Each row has a name. Each question is about the rows just above it. Places in a row count from 1.

[152 177 150 166 154] -> Feg
[145 118 118 145 118] -> Sazi
[100 138 164 138 164] -> keke
[ 84 128  90 134 120] -> Lis
[129 129 134 123 140] -> ruf
[120  84 165 107 143] -> geva
[ 99  99 157  99 157] -> fegu
[ 67 173 101 147 143] -> vasig
[ 96 133 157 130 126] -> gop
[ 54  98 116 152 134] -> gitaf
At which places does keke hold [164]? : 3 5
Every place of [165] in geva: : 3
At which places does fegu hold [99]? : 1 2 4
Places of [118] in row Sazi: : 2 3 5
Places of [152] in row gitaf: : 4

[133 113 141 101 178  87 158 143 132 120 128 129 142 147 135 115 154 117
 142 173 164 119 123] = Numol
[114 131 155 173 150 120 132 135 118  67 140 133 146 136 164 147 106 121
 132 157 143 143 148] = Bivu
[148 155 145 163 130 121 124  83 146  92  86  99 163 111 129 104 127 136
 116 164 109 136 130] = zevod
[128  95 123  91 149  81 131 162 115 115 130 131 151 159 130 121 147 116
 162 163 146 106 135] = Rosu
[115 114 119 166 138 145 152 115  92 159 106 114 100 116 149 144 137 146
 113 113  96 168 157] = gupu
[130 154 162 122 115 119 135 121 129  85 167 155 126 106 148 162 156 126
 158 149 134 144 155] = Gan
[148 155 145 113 130 121 124  83 146  92  86  99 163 111 129 104 127 136
 116 158 154 124 118] = Napu
[143 143 161 111 110 116 107 148 152 116 116 152 152 156 130 132 119 116
 116 148 127  85 135] = Pigud
[112 162 120 125 122 113 110 124 138 120 132 160  70 151  96 120 149  93
 103 101 125 111 140] = tifo
Every place of [148] in Pigud: : 8 20
Places of [162] in row Gan: : 3 16
Places of [164] in row zevod: : 20

[135 129 178 178 178 135 135] -> zaru
[150 147 139 139 138 139 146] -> leno
[179 174 179 151 174 174 179] -> taruk
[136 103 103 128 103 103 128] -> Sube
Every place of [179] in taruk: : 1 3 7
Places of [103] in row Sube: : 2 3 5 6
Places of [139] in row leno: : 3 4 6
Every place of [135] in zaru: : 1 6 7
At which places does Sube hold [128]? : 4 7

[128 157 128 128 128 103] -> datez
[102 170 154 102 158 158] -> koto
[107 105 121 186 107 129] -> dabu
[115 120 132 159 115 149] -> Sapi
At which places does datez hold [128]? : 1 3 4 5
Every place of [102] in koto: : 1 4

[147 117 117 144 134  63 144 135] -> kig
[125 125 125 125 109 109 125 109] -> Zivom
[103 103 103  62  62  62  62  62] -> sobar
Every place of [125] in Zivom: : 1 2 3 4 7
Every place of [109] in Zivom: : 5 6 8
Every place of [134] in kig: : 5
At which places does sobar hold [62]? : 4 5 6 7 8
Places of [103] in row sobar: : 1 2 3
Places of [117] in row kig: : 2 3
Whose row is [125 125 125 125 109 109 125 109]? : Zivom

[149 154 162 160  78  80  81 140  81 100 149] = Kopel
[172 169 163 164 128 122 121 162 122 129 173] = Muz
[ 95  94  94  94 152 154 155 130 154 130  94] = zige
[ 95  94  94  94 152 155 117 139 117 120 144] = tiz
[143 144 144 144 118 117 117 146 117 120 144] = zazi
[143 128 124 125 147 145 144 133 144 143 131] = Kun
[157 159 161 160  96  95  95 149  95 118 157] = zege
[138 134 127 129 147 143 142 146 143 197 139] = nub
At which places does zige hold [154]? : 6 9
Every place of [94] in tiz: : 2 3 4
Every place of [122] in Muz: : 6 9
Every place of [143] in Kun: : 1 10

[131 125 126 118 130 123 135 126 123 133 126 128 130 145 110 142 128 120
 136 145 130]  faf
[123 133 139 120 120 131 115 136 129 125 128 122 122 141 120 140 124 134
 125 144 123]  vezer
[140 106 138 101 132 112 102 123 133 135 117 140 137 144 117 141 111 135
 126 145 141]  Sanin
[124 137 127 125 111 127 127 123 118 127 141 118 117 123 126 127 117 133
 124 133 119]  bevu
[139 102 136 151 143 117 107 118 120 146 119 143 141 148 109 131  97 153
 119 142 134]  tilin
[111 121 125 133 120 127 123 111 121 124 125 131 138 109 133 126 124 119
 131 132 137]  pepo
[149 141 126 202 151 109  90 133 140 113 133 146 146 145 121 126 122 134
 120  98 115]  nir
[159 136 124 154 110 123 126 152 134 140 144 121  98 120 123 139 154 142
 130  99 152]  tir
[121 145 128 131  95 148 126 125 113 127 151 117 119 114 126 122 111 135
 120 125 126]  zufel
At which places does zufel hold [126]? : 7 15 21
Every place of [131] in pepo: : 12 19
Places of [133] in row faf: : 10
At which places does bevu hold [127]? : 3 6 7 10 16
At which places does tir hold [152]? : 8 21

[121 119 126 128 122 114 112 115 119 116 103 111 120 122 129 104 119 107] -> teg
[135 135 130 128 132 138 139 138 137 133 144 138 137 135 129 147 135 145] -> zudu
[137 136 127 122 124 144 136 157 138 116 156 133 149 141 151 137 153 156] -> dadeb
[131 130 126 133 133 132 131 132 134 133 147 133 127 127 126 138 142 128] -> zak
[121 107 119 124 116 115 115 124 113 115  98 106 124 118 124 107 113  87] -> sikep
[106 123 123 119 124 118 116  78 100 122  56  95 119 119 125  80  84 115] -> letu
[117 115 133 118 124  98 105  92 114 117  79 110 115 119 121  94 102  97] -> gibev
[143 139 135 133 133 143 119 166 148 137 185 156 146 142 137 164 163 158] -> bukan
At which places does sikep hold [118]? : 14
Places of [121] in row sikep: : 1
Places of [132] in row zak: : 6 8
At which places does dadeb hold [124]? : 5

[138 110  76 148 120 118 159 138 170 115 110 138]  vas
[183 117  94 105 113 105 141 181 143  76 143 155]  binu
[186  74 110 146 106  94 152 201 156  76  94 161]  Sok
[144 111 115 137 105 114 137 149 138 114 115 140]  visu
[156 113  93 139 118 102 142 163 145 100 100 151]  rusi
[136 117 119 145 122 106 141 147 145 117 119 146]  fop
[186  74 110 146 106 111 143 162 143 105 113 144]  Fuz
[159 109 105 151 106 118 148 150 158 106 112 151]  Kefom
Every place of [110] in vas: : 2 11
Places of [106] in row fop: : 6
Every place of [105] in binu: : 4 6

[ 92 195 190  84 190 192] -> ruv
[122 122 119 130 124 118] -> lipa
[148 144 141 127 110 144] -> muvo
[114 156  83 156 114 119] -> batez
[ 81  65  72 180 173  63] -> Vova
[ 85 165 113 166 165 165] -> pekip
[ 64 195  84  84  64  64] -> vuruk
[158 165 157 113  91 159] -> vep
Places of [83] in row batez: : 3
Places of [64] in row vuruk: : 1 5 6
Every place of [118] in lipa: : 6
Places of [84] in row ruv: : 4
Every place of [165] in pekip: : 2 5 6
Every place of [195] in ruv: : 2
Places of [157] in row vep: : 3

[129 134 122 130 122 130 134 127 132 116 143 134 128 119 127 128 134 129
 118 128 134]  rema
[121 151 121 140 156 120 125 144 115 101 133 130 121 144 115 128 130 144
 128 128 136]  Kesu
[142 151 122 145 129 136 144 115 131 111 130 134 131 141 102 142 134 116
 111 151 156]  kase
[131 151 121 140 156 120 125 144 115 101 133 130 121 125 115 139 130 120
 128 149 152]  luki
[126 130 120 136 121 129 143 120 137 121 153 120 195 120 122 129 129 119
 113 131 127]  Sotiv
Places of [130] in row luki: : 12 17
Places of [120] in row Sotiv: : 3 8 12 14
At which places does Kesu hold [144]? : 8 14 18

[145 112  69  57 116 146 183 182]  duge
[145 104 142 132 121 138  96 167]  subu
[145 151  74  74 189  83 111  74]  Mev
Every place of [74] in Mev: : 3 4 8
Every place of [145] in Mev: : 1

[146 123 116 115 125 114 151 137 154 153 138  94 122 109 135 142 134 146
 111 130 114 152 129 118 139 145 137 104 132 105 130 136] = Ran
[129 122 134 132 125 135 134 135 128 123 137 119 134 117 124 132 123 131
 127 137 120 116 120 128 124 115 125 128 128 114 113 125] = kisi
[116 149 116 110 124 132 140 116 134 174 128 129 111 134 145 124 135 140
 121 132 130 191 135 141 143 132 131 100 111 128 145 133] = tuf
[129  95 130 140 126 134 149  93 134 142 114 141 140 143 125 111 156 120
 124 146 140 151 139 153 121 104 140 134 102 118 134 121] = kom
[118  98 135 125 147 113 101 114 120 121 109 137 131 140 145 145 143 107
 136 121 148 109 115  86 120 127 148 136 133 137 138 141] = fov
[157 133 127 138 129 113 133 138 142 112 120 124 133 130 116 124 139 124
 125 123 122  99 133 124 123 145 136 149 137 125 133 149] = gel
[122 131 128 135 134 127 119 124 115 128 122 136 129 136 130 124 128 122
 137 124 128 122 132 119 124 129 127 130 125 140 131 126] = Zod
[116 142 124 126 138 120 105 134 111 129 122 133 125 136 139 134 123 123
 140 115 136 120 131 100 128 144 125 119 136 149 134 132] = Rolu
Places of [140] in row kom: : 4 13 21 27
Every place of [133] in gel: : 2 7 13 23 31
At which places does kisi hold [137]? : 11 20

[123 115 123 123] = bul
[ 83 114  79  83] = mir
[ 62  54  57 186] = logul
[122 134 123 145] = tok
Every place of [79] in mir: : 3
At which places does bul hold [115]? : 2
Every place of [123] in bul: : 1 3 4

[132 157 122 152  60]  vad
[134 144 128 126 111]  Sur
[ 95 106  99 161 131]  Kap
[122 122 122 114 114]  tero
[ 82 141  82 114  96]  Bav
[132 114 113 110 105]  lapap
[133 153 123 153 165]  nutul
[125 122 139 122  89]  Sivun
[168 168 168  94 168]  vub
[124 125 130 119  75]  mupe
Places of [114] in row tero: : 4 5
At which places does vub hold [168]? : 1 2 3 5
Every place of [134] in Sur: : 1
Every place of [122] in tero: : 1 2 3

[117 122 126 132 137 142 146 151 156 160 164 168 171 175 178 180 183 185
 186 187 186 188 187 187 186 184 182 181 177 175 169 168 164 159 155 150
 146 140 136 117 125 121 115 122] -> teto
[151 114 136 126 118 111 139  99  98  98 100 114 113 122 109 138 115 153
 153 159 158 155 150 143 133 127 116 109 103  99  97  98 146 146 114 123
 131 139 139 154 157 158 158 154] -> Buge
[143 159 166 107 153 134 134  99  90  91 103 120 139 156 165 166 155 137
 118 134  90  90  99 116 136 154 165 166 158 141 121 103  92 164  97 108
 132 150 164 167 160 145 125 107] -> gapa
At which places does teto hold [168]? : 12 32
At which places does Buge hold [139]? : 7 38 39
Places of [165] in row gapa: : 15 27
Every place of [109] in Buge: : 15 28
Places of [114] in row Buge: : 2 12 35
Places of [116] in row gapa: : 24
Places of [153] in row Buge: : 18 19

[182  66  67 183] : leket
[146 146 146 147] : Revet
[127 126 131 117] : rimim
[130 138  97 131] : somem
[120 138 138 125] : miv
Places of [120] in row miv: : 1
Every place of [146] in Revet: : 1 2 3
Every place of [131] in somem: : 4
Every place of [125] in miv: : 4
Every place of [67] in leket: : 3

[ 97 167  89  76 147  78]  panin
[168 168 168 178  91 148]  tobu
[ 78  55  67 183 187  67]  fato
[194 194 183  81 194 194]  zag
[147  82 167 167 147 147]  pavul
Places of [81] in row zag: : 4
Places of [168] in row tobu: : 1 2 3
Every place of [78] in fato: : 1
At which places does zag hold [194]? : 1 2 5 6
Places of [183] in row fato: : 4
Every place of [147] in pavul: : 1 5 6
Every place of [78] in panin: : 6

[196 171 186 160] : kir
[167 167 188 188] : Zer
[187 160 194 128] : Rupov
[103 103 103  70] : vafuz
[187 187 145 161] : rud
Every place of [161] in rud: : 4
At which places does rud hold [187]? : 1 2
Every place of [70] in vafuz: : 4
At which places does Rupov hold [128]? : 4
At which places does vafuz hold [103]? : 1 2 3
At which places does Zer hold [188]? : 3 4

[127 131 112 130 131 137 134 133 129 108 112 130 113 135 126 129 129 134
 130 117 131 122 118 124 122 115 112 116]  gimu
[127 131 112 130 131 129 134 133 129 108 112 139 113 135 126 129 129 134
 130 138 155 138 139 144 128 129 123 120]  fibas
[190 189  69 163  85 101 173 100  76  94  91 140  70 147 100 100 132 179
 107 173  92 160 178 194 102 100 105  92]  vame
[149 156 106 164 100 137 138 125 114 132 135 156 116 138  96 164 109 164
 139 137 127 124 156 154  97 138 138 138]  vemu
Every place of [138] in vemu: : 7 14 26 27 28
Places of [94] in row vame: : 10
Every place of [138] in fibas: : 20 22
At which places does vemu hold [156]? : 2 12 23
At which places does vame hold [100]? : 8 15 16 26
Places of [122] in row gimu: : 22 25

[167 107 138 129] -> gakol
[173 118  78 118] -> ravor
[140 108 132 146] -> Tilem
[163 155 116 155] -> kodat
[104 139 103 139] -> nozen
[168 164  70  80] -> bopu
[115 143 140 125] -> Mufum
At which places does nozen hold [104]? : 1
Every place of [168] in bopu: : 1
Places of [155] in row kodat: : 2 4
Places of [70] in row bopu: : 3
At which places does ravor hold [173]? : 1
At which places does kodat hold [116]? : 3
Places of [103] in row nozen: : 3

[176 123 174 129 148 178 137] = nov
[144 147 163 135 182 112 144] = biruz
[125 162 134  93 185 197 103] = dira
[156 126 156 126 126 156 126] = pesa
[112 114 126  66 151  90 119] = mese
Places of [126] in row pesa: : 2 4 5 7
Places of [174] in row nov: : 3

[156 148 132 105 143 132]  nol
[112 166 166 112 166 112]  seno
[147 106  79 147 147 147]  duto
[103 148  67 176 119 167]  feb
[101 145 122 105  68 128]  baf
[144 159  86 139 147  79]  das
[ 97  78 100 164 179 130]  Rel
[134 114 144 122 110 110]  nis
[100 156 130 106  89 109]  sumem
Places of [147] in row duto: : 1 4 5 6
Every place of [132] in nol: : 3 6
Places of [166] in row seno: : 2 3 5

[120 119 131 141 141 127 130 127 151 146 127 124 122 123 126 121 144 115
 118 123 132 118 124 144 137 122 134 129 129 133 132 140 128 120 124 113
 132 142 133 139 111  95 121 142 159 127  83 145]  gela
[110 108 119 161 111 135 117 133 107 128 128  91 159 140 116 129 137 135
 119 120 128 121 152 128 117 146 127 122 123 139 127 145 130 139 129 147
 142 120 119 138 167 144 110 135 125 118 125 125]  fode
[134 100 134 127 121 145 140 117 121 133 122 146 115 123 126 130 116 126
 130 120  97 141  98 120 157 130 145 138 127 129 187 129 110 135 121 142
 126 140 131 121 136 115 127 118 101 139 143 123]  Sol
[138 128 134 125  95 128 139 135 117 148 104 104 143  99 114 131 141 165
 129 155 133 112 127 144 124 123 149 107 133 127 122 149 154 125 138 153
 123 122 114 128 106 130 124 157 153 145 152 150]  meb
[134 100 137 163 201 130 123 126 127 143 127 132 136 122 124 115 121 127
 122 142 146 138 124 127 112 130  90 132 125 139 113 152 124 127 125 156
 117 110 126 141 146 132 127 123 184 135 151 137]  nirub
[117 133 134 108 150 118 127 122 119 122 123 129 129 124 135 141 122 117
 124 109 145 123  96 131 130 122 134 136 135 128 129 144 168 122 128 146
 150 126 113 138 127 141 125 148  55 119 101 125]  keve
[110 108 119 161 111 135 117 133 107 128 128  91 159 140 116 129 137 135
 119 120 128 121 152 128 117 146 127 122 123 139 127 145 130 139 129 147
 142 142 119 138 167 144 123 135 125 118 125 119]  kemuz
Every place of [127] in nirub: : 9 11 18 24 34 43
Places of [122] in row keve: : 8 10 17 26 34
At which places does fode hold [129]? : 16 35
At which places does Sol hold [121]? : 5 9 35 40

[176 155 150 117 180 170  93 173  71 180 134 193  63  77 143 155  90 102
 183 116 155 100  92 179  69 157 184 193  98 144 180  82 171 160 130 132
 155 134 191 151 154 155  90 119 181 122  85  82 141 193 128 145  96  66
 113 184  83] : gipa
[ 95 155 144 108 139 108 171  72  75 135  99 144 187 143 132  88 164 189
 123 158  84 187 173 127 157  94 179  85 182 179  91 178  67 162 179 174
 184 161  64 117 149 188 115 136 102 185  78 188 165  67 172 102 157 189
 159  72 136] : Non
[ 95 155 144 108 139 108 171  72  75 135  99 144 187  78 132  88 164 189
 123 158  84 187 173 127 112  94 100 159 182 179 159 178  67 162 123 174
 184 161  64 117 149 188 115 119 102 185  78 188 165  67 172 102 157 189
 159  72 136] : boded
[ 92 167 191  79 155 151 110  97 115  75  94  75  63 111  94  63 185  84
 122 175  79  99  70 138 170 186 103 158  77  67  79 190 117 129 110 110
 166 136 155  81  75 108 187 189 120 151 175 193 156 177  85 124  86  77
 137 178 185] : fesik
Places of [179] in row Non: : 27 30 35
Places of [155] in row gipa: : 2 16 21 37 42
Every place of [77] in fesik: : 29 54
At which places does boded hold [159]? : 28 31 55

[143 102 134 123 129 102 126 129 128 130  96 117 125 126 128 112 128 125
 136 121 132 116 115 128 124 124 142 130 122 136 129 121 135 124 136 109
 125 118 161 123 139 129 128 127 113 128] = zar
[134 132 136 131 140 155 146 126 127 143 126 124 128 130 131 130 124 136
 127 145 141  70 141 139 116 122 128 126 136 137 131 129 134 125 139 132
 126 148 131 137 109 122 126 133 144 114] = pugol
[134 125 132 128 127 138 126 132 132 141 152 109 135 118 129 125 128 129
 120 131 132 152 130 149 119 113 128 122 127 145 124 139 128 131 139 130
 129 102 138 132 142 130 132 130 132 126] = Bovu
[117 130 132 122 134 129 119 131 119 126 135 113 127 128 131 126 116 117
 132 138 143 131 139 128 130 120 131 133 127 124 121 139 122 135 134 112
 124 114 110 123 150 125 114 126 142 116] = mim
[131 124 123 127 121 121 117 141 137 116 146 118 111 125 120 133 133 134
 131 117 127  89 128 135 129 131 115 132 128 108 128 121 118 124 120 133
 127 112 124 126 116 123 131 131 132 136] = Gogug
[117 116 133 123 104 113 131 123 125 114 132 144 129 135 123 130 125 138
 132 120 117 131 134 126 128 115 126 120 123 126 122 132 121 131 149 120
 134 111 157 129 108 133 120 130 126 132] = pabit
[141 111 124 127 129 157 124 126 125 126 130 148 130 138 130 133 132 129
 132 148 129  74 176 126 125 134 126 122 125 135 121 133 132 124 126 133
 117 120 138 131 118 125 114 127 129 141] = Fol
[117 124 127 135 105 138 123 122 136 116 130 130 133 131 121 158 130 124
  98 157 106 141 137 117 122  98 121 125 139 140 126 126 125 125 138 138
 136 129 159 122 137 126 119 130 144 122] = naf
[106 127 129 119 145 130 126 125 133 134 116 153 124 130 138 120 125 118
 130 130 137 118 109 122 148 123 129 131 121 119 129 135 129 130 106 130
 128 140 113 120 133 129 135 134 127 129] = Fadeb
[125 140 131 131 109 120 132 131 134 142 132 138 136 141 132 141 130 135
 118 141 130 154 109 141 123 105 126 123 119 165 133 126 130 123 125 152
 122 120 129 123 109 134 138 130 129 118] = vilit
[134 132 136 131 140 155 146 126 127 143 126 124 128 130 131 130 124 136
 127 145 141  70 141 150 116 122 128 126 136 137 131 129 134 125 139 132
 126 148 131 118 141 136 125 129 124 132] = sal
[132 149 124 120 154 149 121 117 117 137 139 108 125 133 122 113 128 137
 109 135 128 108 124 135 145 124 147 131 127 130 131 128 126 134 123 123
 134 138 152 124 114 137 140 130 129 127] = pep
At which places does zar hold [123]? : 4 40
At which places does sal hold [127]? : 9 19
Places of [137] in row pep: : 10 18 42
Every place of [129] in Fol: : 5 18 21 45
At which places does Fadeb hold [130]? : 6 14 19 20 34 36
Every place of [138] in naf: : 6 35 36

[125 149 149 142  94 148 134  57  94 109 145 142  95] = Gabo
[160 113 113  80 134  99 148 181 173 125 103 107 180] = kobi
[ 58 187  58  58 186  79  58 187 187 119 187  93 111] = buvem
[166 167 137 127  98 108 169 122  82 113 100 173  98] = pap
[142 141 126 123 111 112 143 123 104 119 108 145 111] = mez
[135 112 119 116 116 112 135 132 116 124 112 129 129] = Nif
[108 104 143 142 108 180  80  85 126 106 186  85 109] = zize
Every place of [58] in buvem: : 1 3 4 7
At which places does mez hold [111]? : 5 13
At which places does Nif hold [135]? : 1 7
Every place of [187] in buvem: : 2 8 9 11
At which places does zize hold [142]? : 4
At which places does Nif hold [112]? : 2 6 11

